[[22 42 27 30 39]
 [18 29 19 17 14]
 [27 29 16 36 28]] ==> 14

[ 43  26 -44  23  21] ==> -44

[[ 36   8  10 -15  -2  -4  13]
 [ -5 -28 -10 -40  -2  -9  14]
 [-12  -6  -3  15  21 -13  24]] ==> -40

[  9   3  -2  41  -3 -19  10] ==> -19

[[ 15  31 -17 -12  22]
 [ 11 -17   9 -41 -13]
 [-11  21  -3  45   9]] ==> -41

[  2  47 -11  -1 -19   1] ==> -19
---
 613   640   239    24   251
-729    -9   -18   346   105
 904   122   222    12   592
Out: 24

 448  -104  -474   892   150  -748 Out: 892

 329  -935  -717  -161
 824  -885   501   -75
Out: -161

-216   554   413  -231  -268  -455  -749
-400   128   190  -249   380  -290  -372
-444  -594  -539   105  -867  -651    69
Out: -231

 37  100  220   82   83  157 Out: 82

7101  8021  3119  9139 Out: 9139

120   98   57  108
 57  104   98  106
176  219  104  208
Out: 108

 -4  -14   27  -25  -16  -21  -28 Out: -25
---
[-45   5  50 -23 -39 -31   7] -> -31
[ 33  -1  19  32 -40  35 -14] -> 35
[-38   1  -2 -14   7 -51 -29] -> -51
[-33 -10  -2  43 -23] -> 43
[ -3  16 -15  40  -9 -13] -> -9
[-49 -28  33  26  -7 -23] -> -7
[-24 -18 -43   8  -9 -20  31] -> -20
---
Input:
[[4273, 5765, 6643, 1344],
 [9160, 6937, 8629, 8072],
 [2202, 4360, 1943, 4747]]
Output: 2202

Input: [9, 1, 9, 3, 4]
Output: 1

Input:
[[-872, 231, 220, -1, 237, 595],
 [381, 284, -185, 473, 247, -2],
 [294, 457, 405, 448, 194, 39]]
Output: 405

Input: [92, 95, 2, 20]
Output: 92

Input: [2, 5, 2, 5, 4, 7, 5]
Output: 5

Input:
[[47, 71, 56, 88, 78, 50],
 [61, 98, 43, 89, 30, 3],
 [46, 69, 59, 86, 82, 55]]
Output: 59

Input: [328, 279, 936, 52, 354, 408, 303]
Output: 52

Input: [8122, 4503, 8948, 1742, 3416]
Output: 4503
---
[[  0   8   4  22   3 -44]
 [  3 -23  -5  28  18 -38]] | -23

[[ -6 -16 -48   8 -18  -2  22]
 [ 27  15  46 -25  19  -5 -23]] | 15

[[-31  -1   8   5  -6 -41  -5]
 [-35 -18   9   3  16  -8 -24]] | -18

[[ -6 -12   7   3]
 [-30  15  41 -28]] | 15

[[ -8 -26   5 -36  -6  13   0]
 [  8 -20  19 -19  23   8   9]] | -20

[[ -3  -6 -21 -28 -15]
 [ 20 -31  -3 -18  41]] | -31

[[-46  15  31 -31  22  19]
 [-40  17  42 -35  19   9]] | 17
---
25	-10	-34	23	39	23	28
-30	-17	-21	-8	-32	-24	-45
⇒ 23

36	-22	-19	-43 ⇒ -19

49	1	-17	-9 ⇒ -17

17	-20	-41	28	7	0	19 ⇒ 0

-50	42	-2	-25
-23	0	26	-29
⇒ -2

-50	-33	-10	-7
-10	-2	-6	-4
-7	0	-5	-5
⇒ -10

4	39	-41	-40	27	1	-14 ⇒ 1
---
62	36	62	34	8	9
77	1	84	44	26	36
98	3	70	70	22	68
→ 98

285	350	96	941	565
353	322	329	296	309
277	317	130	754	482
→ 277

37	35	55	28
35	31	64	19
32	25	81	5
→ 32

-900	-2	-323	-124	-225
606	-240	-69	-244	246
371	-219	-272	-359	477
→ 371

3974	2407	7066	4744	5823	8499
5183	4180	8000	7723	4747	6542
6832	7911	8668	7971	5381	6398
→ 6832

5993	7584	5792	6571	8127	8713	1955
6310	5967	5366	6012	5474	5663	4929
5876	7073	6284	5852	7244	7221	3407
→ 5876
---
Q: [ 52 116 182 205]
A: 52, 205

Q:
[[13 39 48 86 20 46 67]
 [81 84 20 61 19 58 53]]
A: 13, 53

Q:
[[-38   4  39  -1  -5 -22]
 [-36 -30 -19   9  14  14]]
A: -38, 14

Q: [ 652 -126  103 -267 -377 -563   69]
A: 652, 69

Q:
[[ 46 432 343 561 570 266 554]
 [376 334 262 719 412 961 343]]
A: 46, 343

Q: [-560 -981   52  175  514  137]
A: -560, 137

Q: [ 21  91 194  87]
A: 21, 87
---
Q: array([ -1.229,  11.172,   4.447,   0.914,  -6.332, -17.723])
A: -17.723
Q: array([-0.14,  0.76, -0.43,  1.44, -1.78,  0.36, -0.70])
A: -0.70
Q: array([ 12.281,  -1.913, -13.371,  -6.793])
A: -6.793
Q: array([  70.2, -130.2,  160.5,   80.5])
A: 80.5
Q: array([ 1.21,  0.03, -0.21, -1.96, -0.59, -1.90])
A: -1.90
Q: array([-1.6, -1.0,  1.1, -1.0])
A: -1.0
---
[[845 384 810 741  49 908]
 [686 525 574 630 656 743]
 [783 404 808 762 140 867]] -> 783

[[ 834 -274 -442  820]
 [ 851  224 -558  914]
 [ 888  177 -556  949]] -> 888

[[432 706 789 560 732 890]
 [646 684 486 205 154 979]
 [554 327 469 424 320 670]] -> 554

[[69 60  2 63 27 57 22]
 [36 28 56 53 38 76 64]
 [33 49 47 60 20 43 57]] -> 33

[[ 674  -94  317 -255 -449 -665 -113]
 [-535  177 -248 -158   34  312 -356]
 [ 338  -55  191 -262 -348 -412 -143]] -> 338

[[343 454 386 414 423 458]
 [120 438 847 404 444 591]
 [883 441 560 633 390 660]] -> 883
